(in the rows, 128 means zero)
The rows below fall into families. The same turns and mirrors carry the whole set onto itself and the rows of a family onto each other. For each named row, which other rows are in its family? Write them in the order they are listed.
These 16 rows form 4 families of 4 rows each.
j151: [126 108 105 136 119 121 133 147 121 181  98  77 116 168 149 135 139 140
 121 132]
j836: [117 118 154 161 128 138  98 124 121 122 101 136 147 138 121 151 136 114
 142 149]
j22: [131 102 125 119 105 122  96 179 122 137 111  96 133 166 156 121 125 131
 137  95]
j956: [109 146 147 126 129 115 117 150  77 141 136 119 143 132 121 146 128 142
  85 147]
j594: [136  92 142 113 111 112 115 158 118 133 108 102 126 166 142 135 111 142
 146  94]
j211: [111 160 155 126 127 132  99 143  91 156 137 119 136 116 130 142 143 139
  95 141]
j373: [107 152 140 115 124 117 119 152  78 148 132 118 124 128 119 142 135 139
  89 147]
j314: [125 135 168 167 143 137  97 127 107 129 102 123 145 126 113 149 133 117
 128 137]
j808: [126 110 111 141 138 105 133 154 123 165  98  71 110 154 151 124 135 114
 128 119]
j576: [135 103 132 112 113 105 110 159 119 143 121 115 141 163 163 122 117 137
 151  95]
j601: [109 117 157 161 130 135 104 114 109 127 112 129 154 134 122 145 147 122
 140 149]
j610: [117 151 151 131 139 131 130 146  82 158 152 118 132 124 118 144 133 130
 104 140]
j988: [139 107 139 116 112 115 106 173 120 137 117 124 139 157 158 131 124 136
 156  92]
j521: [133 111 109 149 132 103 130 160 111 176  92  81 129 177 140 130 145 128
 117 125]
j195: [124 133 162 159 126 148  97 129 108 132 122 117 163 149 112 152 143 116
 143 146]
j164: [132 129 106 144 133 102 135 157 108 180  93  76 122 165 140 133 149 125
 125 133]

Same family as j373: j836, j988, j164
Same family as j610: j151, j594, j195

The rows below fall into families. The same turns and mirrors carry the whole set onto itself and the rows of a family onto each other. For each named row, which other rows are in its family? Write them in the order they are listed.
These 40 rows form 5 families of 8 rows each.
j368: [117 150 133 148 122 139 184 129 120 144 119 105 121 107 129 162 155 113
 132 136  83 125 124 146 135 130 147 149 126 126 100 143 108 155 110 105
 133 115 135 113 106 116 123 118 119 119 147 148]
j943: [117 141 143 161 128 135 172 135 120 147 118  93 105  99 127 145 154 121
 129 138  97 130 135 154 129 129 148 141 127 123  91 143 115 158 105  93
 125 109 128 118 117 121 116 122 123 111 152 148]
j656: [140 130 158 145 106 131 123 116 108 105 103  98 122 109 135 126 124 136
 124 147 130 113 113 146 100 135 125 151 160 142  92 121 141 164 157 127
 136 153  93 123 135 126 137  86 115 133 116 136]
j745: [135 131 156 140 107 144 122 131 110 105 119  98 113 123 134 121 123 136
 126 151 123  99 120 143  94 129 125 160 158 135  88 130 138 158 158 123
 146 152  87 125 128 120 136  90 126 128 125 120]
j457: [120 131 157 153 109 141 120 135 119  98 101 102 113 129 142 125 124 134
 124 161 131 110 123 141 103 130 118 149 156 141  81 120 138 169 149 123
 145 144  95 116 134 125 133  91 121 129 123 146]
j442: [125 124 113 135 129 119 157 132 143 163 133 151 132 110  98 142 130 114
 129  97 129 147 145 159 154 104 145 121  96 124 138 139 122 123 114 130
 123 123 168 143 109 138 162 131 123 131 143  98]
j62: [121 109 154 143 100 129 122 119 114 107 104 101 104 119 135 120 129 135
 127 162 113 105 115 141 100 124 122 161 160 138  97 132 140 173 153 127
 140 143  95 119 132 120 146  90 124 130 127 136]
j316: [126 116 136 132 112 111 102 131 130 108 108 157 137 141 117 111  96 127
 116 110 161 130 131 147 124 108 110 103 132 134 120 118 148 135 153 157
 142 143 129 135 131 146 171 100 128 134 120  95]
j771: [104 126 112 145 131 128 154 152 152 155 132 155 123 128 104 141 128 109
 127 109 130 143 156 155 156 100 136 117  93 125 128 140 118 129 107 125
 132 114 169 133 107 139 157 136 127 128 149 106]
j130: [123 144 148 143 132 130 118 111 107 126 107 131 142 131 121 128 131 112
 132 106 113 129 152 172 108  88 169 128 123 135  99 158 109 164 129 146
 134 131 107 145 119 135 141 126 100 155 169 111]
j10: [140 117 140 170 131 161 121 168 135 102 105 146 102 125 126 155 127 111
  84 135 118 153 122 158 123 111 111 129 129 135 113 135 123 139 118 127
 138 131 132 162 125  99 139 113 119 149 139 139]
j769: [150 122 134 172 138 156 127 161 136 105 112 128 104 118 129 149 117 118
  78 137 130 163 131 155 113 117 111 127 122 141 130 142 128 143 120 132
 137 137 128 160 130  95 139 100 111 141 144 131]
j337: [126 141 133 159 128 147 168 129 127 154 112  98 105 110 137 156 144 111
 125 146  97 133 125 146 132 137 158 155 118 131  99 142 114 152 116 104
 126 114 131 107 116 124 114 131 120 114 152 149]
j382: [128 105 137 140 117 119  92 138 140 118 113 148 124 130 112 106  98 134
 120 124 174 129 144 154 123 107 114 119 128 139 120 117 149 138 157 148
 136 153 126 145 135 149 170 104 123 141 117  96]
j324: [125 116 145 134  97 123  99 127 128 106 122 159 138 131 116 107  99 118
 112 120 162 124 139 162 124 107 112 120 116 142 119 109 139 141 154 146
 137 157 128 152 125 144 167 105 122 150 122  94]
j751: [120 139 134 157 126 147 177 135 131 152 125  96 107  99 125 157 157 118
 134 147  98 128 138 149 132 126 153 165 120 129  98 143 109 159 111  96
 126 122 136 126 112 119 122 121 115 125 144 148]
j305: [110 108 115 149 118 118 169 142 157 131 123 119  92 112 119 134 134 127
 122 151 141 135 135 133 144 134  87 150 140 129 124 109 156 131 139 102
 127 137 150 115 133 139 145  94 141 112  99 127]
j311: [107 138 130 118 106  97 157  98 123 157 127 107 145 114 118 112 126 135
 165 123 139 102 144 139 130 121 150 141 123 129 103 125 135 153 145 124
 132 135 132  94 116 167 154 109 122 113 124 105]
j183: [118 100 113 147 102 122 164 152 151 135 119 125 108 119 122 130 116 131
 108 154 148 136 127 132 156 129  95 150 135 139 137 113 159 126 140 103
 137 130 147 110 142 128 144 104 141 111 115 122]
j112: [109 124 113 149 133 114 154 136 150 155 115 154 132 117 106 148 129 111
 123 107 134 157 149 156 159 104 136 109  94 132 130 132 119 132 104 130
 122 116 175 133 112 144 160 131 117 132 139 123]
j717: [125 145 115 146 140 130 155 147 144 155 128 151 141 121 106 144 124 112
 122  96 144 151 152 159 157 110 137 110  90 125 122 127 116 120 111 125
 131 124 167 138 111 143 151 131 121 131 139 106]
j233: [116 132 110 157 129 125 157 143 145 154 131 155 131 117 107 145 116  97
 126 109 136 139 151 155 163 100 136 111 102 131 129 132 120 130 115 132
 112 113 172 131 101 144 148 128 124 136 141 106]
j710: [105 103 114 154  93 122 168 153 146 131 123 116  98 110 116 136 119 129
 112 144 141 131 118 145 146 146  96 145 135 123 123 113 153 139 140 101
 126 134 143 123 135 136 148 109 139 104  93 129]
j701: [126 155 156 139 137 135 114 114 109 126 114 128 136 120 120 139 137 116
 143 104 109 120 141 168  99 104 165 121 116 126  80 147 100 164 124 148
 133 136 114 148 100 135 147 117 100 150 152 120]
j416: [130 113 127 128 110 123 104 135 139 116 116 159 142 140 117 121 101 124
 121 120 161 124 133 146 128 104 114 130 125 139 128 117 142 137 159 161
 143 156 135 141 126 145 179  99 121 148 112  94]
j596: [ 95 132 134 115 102 104 150 108 122 153 121 127 140 121 113 118 136 130
 172 119 128  93 135 147 143 119 149 142 130 122  89 119 132 152 143 120
 130 131 132  98 113 167 154 122 132 121 122 111]
j150: [144 121 140 177 132 158 120 162 144 110 104 145 106 118 127 154 124 133
  81 143 124 162 139 163 130 108 114 125 118 144 117 126 116 140 121 121
 141 140 122 150 127  94 140 103 114 135 137 134]
j34: [101 133 129 112 107 100 157 105 114 151 132 108 141 121 114 113 129 115
 170 117 132  94 130 136 126 126 148 146 134 119 103 133 141 152 142 132
 128 128 142 108 114 170 155 118 128 126 129 109]
j508: [135 146 155 138 121 140 107 124 104 132 111 131 153 126 122 133 119 120
 131 108 117 122 134 167 113 100 172 120 112 136  94 152 103 162 124 149
 143 131 115 144 110 126 147 127 103 147 169 115]
j918: [152 115 132 182 141 161 127 170 130 105 107 140 106 113 121 145 126 121
  87 137 133 149 139 152 130 110 113 128 110 130 105 133 119 145 114 129
 141 129 130 151 119  91 144 113 114 128 154 124]
j138: [119 114 136 128 111 112 108 137 133 107 122 154 140 129 104 111 107 136
 124 110 163 123 141 154 123  98 104 117 133 133 119 119 145 139 146 148
 142 152 133 151 125 139 179  89 123 147 113  97]
j784: [146 123 137 182 138 163 124 163 121 107 100 145  99 115 130 148 123 117
  90 133 127 161 129 149 126 109 119 126 134 141 113 144 111 150 115 130
 138 136 128 153 129  98 129 103 119 128 134 130]
j676: [141 153 156 134 146 136 109 114 113 130 110 136 147 131 124 132 136 119
 142 115 119 125 148 156 110  90 165 125 117 139  94 148 106 155 123 151
 143 134 120 135 108 129 148 113 104 153 172 115]
j235: [ 99 131 132 106 100  95 153 104 136 154 135 108 147 124 111 119 133 130
 162 125 129  95 139 152 131 127 143 144 117 124 105 118 145 142 149 124
 132 131 135 105 113 166 165 118 125 131 130 114]
j185: [127 150 157 142 137 143 113 115 114 128 115 132 146 121 124 129 119 105
 137 111 119 110 141 169 113  92 164 123 118 133  94 153 105 171 139 144
 145 137 114 137 112 135 148 109  86 155 159 117]
j453: [120 110 122 146 107 129 159 156 152 133 126 123 102 109 120 138 124 138
 119 151 144 127 116 128 149 145  93 140 129 127 119 101 150 130 134 108
 133 137 155 113 125 127 153  98 143 106  95 133]
j468: [128 122 161 131 109 134 118 123 115 108 103  97 113 124 135 123 136 151
 126 148 121 116 115 146  92 132 128 159 154 133  91 127 139 165 147 121
 157 152  93 128 142 121 146  94 120 123 124 136]
j680: [116 106 112 148 100 116 163 154 148 129 119 121 100 118 118 137 134 142
 116 149 139 143 124 130 142 140  98 147 134 130 124 106 153 123 125 109
 123 129 149 122 131 128 147 113 157 104 108 126]
j440: [119 139 124 152 141 136 179 140 131 156 113  94 107 110 124 160 154 129
 139 139  96 133 129 137 133 127 150 148 137 122  99 150 120 150 109 107
 132 109 134 107 117 121 127 118 123 112 146 149]
j996: [ 91 139 139 106  96  98 151  99 130 155 126 114 139 127 118 122 129 126
 165 120 127 106 129 146 127 124 150 142 142 135 112 126 140 149 148 122
 128 137 133 104 123 173 152 107 131 132 114 119]

Same family as j457: j442, j324, j183, j701, j918, j440, j996
Same family as j751: j316, j130, j10, j311, j233, j453, j468
Same family as j508: j943, j656, j771, j305, j416, j150, j34
Same family as j382: j368, j62, j717, j784, j235, j185, j680

